In the rows, zero is written as 128.
Each path is a new rotation, seen through one point. The rows after it are directions, each followed by how far the rotation turns it, in degrees a step (0 if it stays put).
Each turn is a multiple of 5 degrees from 10 to 175, or 0.
Each row of a path follows its step; steps can be skipped.
Path 1:
step 1: [125 134 125 129 131 132 132 134 129 126 123 119 128 119 136 130 121 127
 128 117 128 129 124 132 124 125 134 125 125 130 117 131 127 135 114 127
 129 123 131 122 123 132 129 134 123 119 133 122 130 125 128 130 133 137
 124 125 134 121 128 133 129 113 134 127 125]
step 3: [129 131 129 126 131 129 129 135 131 128 130 128 129 114 121 123 127 126
 122 123 131 134 118 131 128 121 134 133 122 128 122 124 134 119 127 128
 126 122 133 120 134 126 129 124 139 117 125 145 135 136 128 128 132 132
 126 132 134 131 126 118 125 129 122 129 130]
step 5: [128 134 125 129 127 128 143 140 118 126 126 131 122 121 131 130 134 133
 125 128 128 129 123 132 128 133 115 124 122 128 125 117 132 132 129 129
 130 130 128 121 129 126 128 142 126 126 125 126 127 121 140 131 132 128
 132 131 137 127 117 122 127 121 131 129 131]
step 6: [125 131 129 116 128 120 132 125 126 119 121 132 125 114 130 120 124 123
 123 129 133 131 128 132 123 123 130 130 125 132 135 125 137 127 129 129
 127 125 129 126 120 126 133 140 136 131 134 128 134 127 124 129 111 128
 134 128 134 131 128 128 121 124 120 129 132]
step 8: [126 124 132 126 127 132 137 132 131 129 126 123 132 120 132 127 127 127
 132 139 130 127 120 120 119 121 136 120 120 128 128 120 137 135 135 131
 120 130 122 124 126 127 124 130 123 126 135 119 128 123 129 122 131 135
 122 127 136 126 126 120 130 127 134 135 123]
step 10: [133 129 125 132 135 122 116 136 128 126 123 135 119 116 117 128 126 123
 128 121 131 123 124 129 130 127 135 122 126 127 136 121 130 135 123 127
 117 126 134 125 122 123 127 127 123 122 133 136 129 129 133 131 122 128
 131 122 139 132 134 127 130 124 130 130 121]
step 12: [118 131 131 129 131 124 137 138 131 115 132 126 127 122 124 130 127 127
 125 135 125 134 127 124 130 115 121 134 121 130 127 112 128 129 127 135
 128 128 137 134 127 125 121 134 128 131 129 127 131 131 126 129 124 130
 127 127 130 136 125 132 119 129 137 135 121]
step 15: [135 136 128 130 128 118 137 128 116 119 129 124 130 121 130 129 135 126
 118 129 130 127 117 131 122 122 123 119 122 129 129 123 129 125 137 130
 127 122 129 123 132 133 120 130 128 123 132 123 138 133 132 133 136 134
 130 130 129 132 129 121 125 134 120 134 126]
step 16: [127 126 130 134 124 120 134 137 131 133 121 128 129 116 131 118 132 129
 129 125 135 126 128 130 128 114 137 136 124 130 134 121 130 131 131 134
 130 131 124 129 133 123 132 134 124 132 133 136 127 136 121 129 123 128
 134 121 137 128 131 121 129 133 122 138 127]
step 17: [133 128 123 126 126 124 137 129 128 122 121 134 124 129 127 120 132 130
 120 125 124 133 123 129 123 134 128 122 125 130 126 119 123 133 128 131
 120 137 126 128 125 122 127 124 118 132 134 138 124 124 125 122 135 124
 135 132 135 135 131 121 135 115 134 134 131]
Speeds:
[127 126 129 130 127 129 127 128 128 129 129 128 129 129 128 127 130 126
 129 126 128 129 128 130 126 127 128 125 129 127 130 129 126 129 125 129
 129 129 129 127 126 127 129 128 128 128 128 127 125 131 128 129 128 128
 128 128 130 127 129 126 130 126 130 127 129] : 115
